In the rows, 128 means zero.
Each path below is one point turned by a fixed rotation once a step. After each direction that follows a path, write how fast that rotation turns it, in degrees a step (0 if it stays still).
Each turn is a multiple of 5 degrees from 10 to 175, or 0.
Each row of a path follows its step; steps can be skipped.
Rotation 1:
step 0: [134 116 127 136 120 137 119 123 138 119 128 115 112 136 137 132 130 132
 129 122 128 122 125 114 126 126 129 123 116 125 129 128 117 122 137 120
 125 114 151 129 122 135]
step 1: [134 143 138 128 116 123 117 111 135 123 136 137 127 125 115 121 123 128
 128 121 114 129 128 132 144 122 123 119 128 124 115 128 127 113 126 119
 139 121 136 122 129 130]
step 2: [148 122 132 117 125 126 131 114 138 132 117 122 127 135 127 132 128 119
 129 132 119 126 131 110 108 141 122 119 135 138 123 118 119 123 125 121
 137 119 132 131 131 126]
step 3: [129 144 145 137 121 135 133 118 122 128 127 132 122 131 136 133 124 123
 128 140 123 135 126 124 136 143 123 111 132 119 126 135 133 120 142 126
 128 116 118 116 120 120]
step 4: [136 105 134 128 131 122 134 132 124 115 120 120 120 125 127 129 126 124
 128 138 122 131 119 114 138 139 125 122 120 127 133 132 121 112 118 130
 123 120 147 121 131 120]
step 5: [137 138 139 130 123 134 114 127 116 119 117 122 114 130 125 129 128 132
 129 128 126 129 132 123 149 124 127 125 125 117 109 121 118 136 134 110
 135 127 135 126 120 124]
step 6: [148 121 133 128 126 118 121 126 144 118 128 125 121 135 132 117 126 129
 115 142 135 125 134 127 126 130 128 123 142 123 121 124 124 115 120 127
 138 115 136 121 137 141]
step 7: [128 133 141 126 132 134 135 110 119 133 132 116 129 140 121 133 128 119
 124 135 125 123 141 126 122 134 117 122 120 116 120 136 125 121 126 105
 138 118 124 127 118 135]
step 8: [126 113 129 130 112 126 141 125 140 126 122 133 119 120 131 132 113 122
 122 143 127 127 135 124 129 130 127 110 128 135 121 135 135 126 136 119
 128 113 145 121 131 125]
step 9: [125 140 125 129 120 134 128 120 114 129 122 123 127 139 134 133 141 128
 124 126 118 124 126 107 144 125 128 118 128 120 118 137 127 118 116 120
 133 122 143 130 134 116]
step 10: [148 128 133 133 121 118 132 125 127 121 123 129 120 118 129 128 136 142
 125 123 135 120 129 123 132 137 132 121 129 142 123 111 127 121 129 114
 134 115 134 108 128 127]
Speeds:
[130 131 124 125 126 131 126 130 131 128 125 129 127 130 132 127 128 129
 125 132 130 132 129 124 127 127 127 128 134 128 126 130 128 133 130 128
 129 129 128 134 129 124]	115
[130 130 125 128 132 129 126 133 129 121 131 128 121 132 126 128 129 129
 125 129 129 131 127 130 129 128 130 132 125 127 128 127 126 129 127 125
 126 130 128 126 127 132]	60
[127 130 129 128 129 125 128 128 128 126 131 128 130 126 123 126 130 129
 125 128 127 132 125 125 126 128 127 131 131 124 129 135 130 126 122 130
 130 127 130 129 131 127]	140
[128 125 126 131 129 126 124 130 127 129 129 131 127 128 125 130 129 133
 128 125 122 125 127 127 132 126 129 125 134 129 124 126 125 129 125 126
 127 128 129 132 129 129]	85
[129 134 129 130 132 127 129 125 130 129 126 125 127 127 128 126 128 127
 126 128 130 127 124 131 125 126 131 127 130 132 125 123 127 128 122 129
 133 126 126 128 126 127]	85
Rotation 2:
step 0: [112 126 135 130 121 135 135 141 139 126 120 121 136 134 129 120 130 131
 128 115 133 130 123 113 131 117 129 139 121 121 136 123 117 119 134 138
 139 119 143 125 136 133]
step 1: [121 116 135 146 131 132 126 133 139 135 129 119 127 116 120 123 117 133
 130 127 132 133 136 127 125 133 121 112 135 135 132 126 139 139 131 141
 118 115 128 123 142 135]
step 2: [125 137 119 121 126 126 130 144 128 137 115 125 131 134 135 149 114 121
 147 129 118 130 126 118 135 143 126 125 127 121 131 125 129 130 138 135
 126 126 131 125 131 142]
step 3: [112 130 131 134 121 140 121 138 133 133 126 122 137 115 117 136 121 146
 121 131 116 121 132 129 138 124 144 138 126 131 130 127 127 134 130 129
 128 117 122 133 111 135]
step 4: [141 137 127 146 125 123 130 140 139 139 114 121 133 123 120 136 132 130
 120 121 125 140 137 121 115 133 124 136 131 135 141 135 119 114 128 134
 122 130 128 131 129 130]
step 5: [126 142 131 134 135 134 125 121 128 137 131 127 130 111 138 127 115 121
 130 132 117 144 126 137 124 129 127 128 119 135 143 128 136 142 141 131
 132 137 133 139 122 140]
step 6: [132 138 125 132 121 126 138 129 142 133 132 133 133 133 114 130 108 128
 120 133 109 125 116 123 126 140 127 134 126 121 127 126 130 129 129 129
 138 129 142 127 115 111]
step 7: [136 134 126 130 127 133 124 121 128 133 124 132 135 116 118 130 126 144
 132 124 130 139 141 120 132 111 121 132 120 139 121 148 140 130 128 130
 138 126 144 130 125 122]
step 8: [128 130 130 142 118 142 146 136 120 136 135 138 128 133 130 122 130 122
 129 130 113 129 130 119 121 116 119 126 120 131 133 128 125 125 140 143
 126 143 136 127 140 125]
step 9: [120 126 133 139 129 134 130 120 126 135 125 125 123 118 129 127 114 132
 131 140 136 136 115 113 137 118 129 128 133 116 135 115 142 126 119 136
 140 129 143 122 129 127]
step 10: [140 128 128 139 130 130 136 141 114 133 127 127 139 132 118 123 110 135
 137 130 128 114 135 111 126 133 114 120 137 126 119 133 127 135 128 134
 138 119 121 127 125 132]
Speeds:
[132 127 127 127 130 126 123 127 127 124 130 129 123 132 128 128 132 130
 130 127 130 127 124 134 131 127 126 128 128 131 127 124 125 128 128 129
 127 130 126 124 126 128]	0
[127 129 125 131 127 129 132 126 128 125 128 126 126 125 129 127 129 128
 126 125 130 130 131 127 131 129 125 122 130 131 129 135 121 128 128 127
 126 127 129 125 126 128]	110
[130 130 130 130 131 128 128 135 129 129 132 128 130 127 126 125 130 127
 127 124 132 133 130 128 127 122 130 130 128 129 126 126 126 129 128 126
 121 129 131 130 132 128]	100
Rotation 3:
step 0: [125 127 123 133 118 126 111 131 127 121 135 124 122 126 129 118 127 132
 130 132 117 143 135 113 138 115 133 131 132 112 133 129 135 120 130 125
 131 127 139 144 118 126]
step 1: [134 138 130 126 136 127 132 126 135 117 125 129 131 136 128 125 125 132
 133 121  99 129 126 123 116 126 125 120 115 123 130 120 123 137 118 132
 128 118 140 139 123 121]
step 2: [121 125 133 128 137 138 127 123 131 126 122 129 115 130 117 135 125 121
 107 133 125 127 124 124 124 141 136 130 136 132 134 120 134 121 129 120
 132 124 143 142 126 109]
step 3: [134 130 122 130 110 121 122 131 122 127 116 124 114 129 129 134 123 127
 131 132 123 138 123 115 133 111 129 123 140 131 143 120 124 125 115 126
 134 135 136 134 121 120]
step 4: [139 127 115 127 137 126 132 131 130 117 129 123 134 126 127 133 131 125
 138 126 127 124 116 117 127 129 122 123 111 133 143 118 131 132 126 135
 120 119 151 126 123 117]
step 5: [119 128 129 127 136 124 132 137 131 105 138 131 114 118 125 126 130 122
 115 135 131 126 125 119 124 131 145 135 133 134 137 128 126 132 126 117
 136 132 139 125 134 119]
step 6: [127 127 133 124 115 127 126 148 121 117 130 128 131 126 118 132 118 128
 142 124 129 133 132 117 137 125 125 133 131 127 129 110 121 125 109 123
 129 138 126 133 126 115]
step 7: [133 123 122 120 136 123 121 132 121 108 131 124 142 121 126 126 125 125
 121 129 124 130 127 130 131 131 121 131 111 121 142 128 140 118 126 137
 120 134 139 143 118 129]
step 8: [114 132 128 124 133 127 123 130 120 120 132 131 116 116 123 120 124 130
 126 124 108 126 141 120 116 130 135 137 129 123 135 137 135 129 114 116
 136 122 140 122 122 127]
step 9: [127 133 139 130 113 135 130 131 132 124 132 126 128 130 114 119 120 128
 131 122 119 138 123 108 133 130 128 132 128 117 121 116 130 122 128 128
 129 117 130 144 120 112]
step 10: [135 132 136 122 138 124 122 124 125 111 117 127 126 146 130 127 122 133
 112 132 119 132 122 129 122 120 134 114 122 118 141 124 130 124 126 131
 126 133 138 140 115 124]
Speeds:
[132 129 129 129 127 127 129 134 130 126 130 128 126 129 126 130 124 127
 126 127 127 126 128 126 126 126 129 131 128 125 133 127 132 130 125 124
 127 127 135 133 125 127]	0
[126 131 128 135 124 129 130 130 126 125 127 128 133 131 129 127 127 132
 128 127 126 129 124 130 133 125 123 130 129 129 127 128 126 125 130 128
 128 129 133 127 127 130]	120
[130 129 125 128 128 131 130 127 128 127 131 129 129 126 129 126 133 123
 132 126 123 128 132 127 125 126 128 130 127 128 129 128 128 128 132 128
 130 126 135 125 132 133]	100
[129 125 128 126 125 129 127 126 124 133 126 128 126 131 126 129 130 129
 124 126 124 130 121 126 122 127 129 125 128 128 126 129 125 126 129 126
 126 124 130 129 126 129]	45
[127 126 127 130 129 126 126 130 129 127 124 126 125 130 130 124 132 127
 122 130 127 129 129 129 132 128 133 130 129 124 131 126 126 128 127 127
 128 129 127 126 127 135]	145
Rotation 4:
step 0: [139 120 118 139 133 107 124 110 138 125 130 120 131 123 117 127 130 124
 129 133 115 125 126 135 125 122 121 143 142 130 130 121 118 115 132 140
 133 126 123 123 122 123]
step 1: [125 134 124 143 130 113 124 121 123 125 131 122 128 123 145 126 131 129
 133 124 123 124 146 113 140 133 132 127 122 136 135 116 139 125 141 118
 134 120 132 145 137 131]
step 2: [120 141 126 132 137 130 120 147 120 136 129 134 111 141 138 123 129 120
 131 135 124 134 118 116 140 130 138 118 120 130 118 132 129 128 114 128
 125 111 130 121 131 118]
step 3: [129 142 139 120 121 133 119 134 128 118 123 132 137 138 116 128 134 132
 140 130 138 133 120 130 124 126 131 113 138 102 139 139 121 130 120 138
 130 128 130 127 134 134]
step 4: [134 112 111 116 129 126 126 128 149 115 121 140 132 135 123 130 128 124
 118 129 122 130 131 138 118 114 121 131 127 119 130 140 133 127 136 122
 134 134 133 136 117 138]
step 5: [135 128 117 116 133 135 129 115 132 134 135 117 112 114 144 114 136 132
 120 131 140 121 135 131 126 133 127 137 122 132 138 130 136 115 137 118
 127 136 117 128 133 128]
step 6: [130 133 129 128 143 141 136 124 115 116 124 120 126 123 123 134 127 122
 134 137 130 125 116 119 131 135 128 126 114 148 133 114 133 139 120 123
 131 132 130 122 131 109]
step 7: [128 128 134 137 123 128 136 132 130 132 126 135 128 132 107 138 115 123
 134 120 147 129 127 110 129 126 137 114 139 132 130 127 104 127 129 124
 118 128 129 132 127 123]
step 8: [120 118 131 128 116 124 117 123 131 142 137 125 149 137 118 137 127 125
 121 121 116 125 127 132 122 125 123 128 131 126 123 150 126 118 132 116
 132 121 140 126 138 128]
step 9: [143 121 130 121 133 135 117 136 120 133 151 139 127 127 143 125 127 140
 129 114 122 125 140 136 117 125 119 132 123 135 127 128 137 128 127 139
 136 125 124 132 135 138]
step 10: [127 135 120 119 135 133 143 126 115 136 132 136 128 123 134 128 132 126
 140 135 128 125 126 147 135 139 139 118 127 126 114 115 137 138 120 128
 134 138 121 130 112 129]
Speeds:
[131 129 129 128 129 126 133 132 124 128 129 126 124 132 128 126 126 128
 128 127 126 128 127 132 122 127 127 129 129 124 127 130 130 126 127 125
 131 134 130 127 129 134]	65
[127 125 124 129 128 127 126 126 124 129 129 127 129 127 128 128 123 128
 124 127 129 132 133 127 133 125 126 130 126 127 129 130 133 125 125 129
 132 130 124 127 129 129]	90
[126 127 126 125 130 123 126 130 129 130 126 126 132 129 132 127 131 129
 124 123 128 132 128 130 127 129 125 129 126 130 130 124 123 125 131 123
 129 127 129 128 130 130]	95
Rotation 5:
step 0: [135 136 135 139 141 135 141 136 128 133 124 121 126 128 134 128 125 137
 128 119 122 128 146 110 136 126 137 123 135 135 134 128 137 127 106 126
 116 118 127 141 140 123]
step 1: [142 139 131 118 121 133 141 126 128 133 131 128 123 140 129 120 122 129
 124 129 128 139 131 114 115 126 146 140 137 141 117 131 121 118 113 123
 122 133 145 131 132 129]
step 2: [126 127 141 131 136 127 142 112 117 140 108 127 120 130 113 120 130 118
 129 134 129 132 126 134 105 124 141 127 131 131 133 121 123 127 117 124
 127 122 136 123 140 129]
step 3: [128 136 123 137 156 133 135 112 133 124 115 124 122 133 117 135 123 120
 121 129 122 128 121 122 127 126 126 140 136 133 133 124 123 116 122 134
 124 144 116 136 143 139]
step 4: [150 131 123 137 148 146 137 128 129 125 127 128 125 123 116 128 114 123
 126 137 119 132 132 128 124 144 137 126 125 132 128 140 133 115 132 121
 130 139 137 127 129 116]
step 5: [131 141 142 133 135 143 126 134 116 131 115 111 124 128 122 127 123 124
 133 121 120 135 149 136 121 134 132 124 144 132 125 117 128 120 121 129
 133 136 131 131 114 119]
step 6: [123 150 128 127 131 147 129 134 126 139 128 130 122 127 127 130 129 124
 135 126 121 125 140 139 130 122 131 130 128 142 123 124 139 109 113 129
 109 123 133 133 140 141]
step 7: [145 134 135 129 126 125 159 131 124 126 128 139 115 125 126 131 129 127
 133 140 125 125 148 129 121 127 137 137 135 128 127 131 114 112 127 127
 118 122 126 132 133 135]
step 8: [136 127 114 130 151 132 145 116 116 143 114 128 116 132 128 123 131 130
 128 121 136 132 134 123 127 132 144 123 136 130 126 118 114 133 120 129
 114 123 130 132 123 127]
step 9: [124 127 120 139 145 143 138 126 125 139 129 120 132 132 127 129 120 128
 123 128 122 137 128 107 112 120 128 131 147 135 132 137 134 120 114 116
 128 125 126 130 137 130]
step 10: [145 137 134 136 134 132 133 118 143 125 131 114 122 122 113 126 131 130
 119 129 123 133 138 130 114 126 141 134 133 142 135 132 125 126 112 120
 135 138 145 123 131 130]
Speeds:
[131 129 127 130 126 128 130 129 131 131 132 131 124 129 129 127 123 126
 128 126 128 129 128 130 126 129 125 133 126 128 127 137 128 129 128 129
 133 128 130 131 128 131]	125
[127 124 127 125 123 127 126 130 131 129 130 128 129 127 126 132 129 126
 126 129 132 131 127 129 131 131 125 125 129 123 128 130 128 129 123 134
 128 127 125 123 128 126]	0
[127 131 123 126 125 131 130 127 130 128 126 127 131 131 128 127 129 132
 129 131 125 126 125 129 128 126 125 130 131 131 124 134 130 128 129 128
 123 129 125 127 130 123]	130
[126 129 121 130 133 127 127 125 132 129 127 129 128 126 126 129 126 129
 128 132 130 128 128 126 123 126 128 125 131 126 129 128 129 131 130 127
 133 133 128 124 127 130]	60
Rotation 6:
step 0: [126 138 139 134 137 129 132 122 130 141 131 116 114 127 120 114 128 129
 138 135 124 124 138 128 151 124 131 146 122 128 139 125 110 125 129 125
 136 125 131 125 135 130]
step 1: [142 126 129 136 114 130 136 146 138 125 126 143 123 137 133 132 123 124
 136 123 144 123 132 134 124 124 135 128 116 134 137 128 118 122 131 131
 127 117 135 108 133 138]
step 2: [137 130 121 122 126 145 134 120 135 126 147 142 144 128 107 129 126 132
 121 135 135 117 132 138 135 131 139 129 118 131 110 120 129 121 131 130
 127 132 128 127 128 125]
step 3: [132 139 121 135 126 135 125 122 116 126 123 142 136 126 135 110 137 111
 121 121 107 117 133 130 110 134 134 130 124 124 124 131 131 130 130 140
 122 129 135 123 116 128]
step 4: [132 122 120 132 119 122 129 132 119 132 133 114 130 128 130 129 147 136
 115 114 117 143 137 136 126 115 132 134 133 134 113 137 134 127 131 116
 133 137 123 119 130 116]
step 5: [128 145 126 126 133 129 127 125 126 137 134 123 116 127 140 128 127 140
 113 131 129 126 117 141 116 135 119 136 128 125 150 126 130 129 143 117
 129 129 112 128 130 118]
step 6: [152 121 143 128 145 128 125 121 136 139 124 122 122 138 127 128 130 135
 136 122 132 133 139 134 130 131 126 128 128 136 136 125 113 151 123 117
 136 128 133 130 119 127]
step 7: [142 133 128 127 125 136 124 146 131 134 130 143 121 136 140 131 110 118
 134 137 147 135 132 127 131 125 126 118 130 129 118 127 139 136 127 131
 125 138 111 126 124 136]
step 8: [121 130 130 130 148 134 124 115 137 130 134 130 137 119 129 123 121 124
 128 141 132 118 132 130 124 121 126 120 125 124 113 125 141 129 109 130
 132 144 141 119 136 116]
step 9: [129 117 129 136 132 111 123 138 106 128 119 124 129 139 132 110 121 109
 130 128 113 118 120 131 125 124 126 131 116 127 126 129 139 117 120 127
 135 129 128 130 129 127]
step 10: [122 131 127 140 122 120 138 133 130 127 132 117 130 140 128 130 133 157
 138 123 120 126 116 124 135 128 134 128 119 124 126 137 147 129 132 117
 128 134 131 121 144 130]
Speeds:
[130 128 125 126 126 126 126 128 135 126 129 125 133 127 130 126 126 125
 129 128 129 128 129 128 129 128 125 131 125 127 125 124 132 129 129 134
 130 126 129 126 123 127]	65
[129 126 126 126 129 129 128 131 131 125 125 125 121 127 129 130 129 131
 129 128 126 131 129 129 133 131 130 131 124 127 134 124 127 131 130 127
 126 129 127 126 128 126]	65
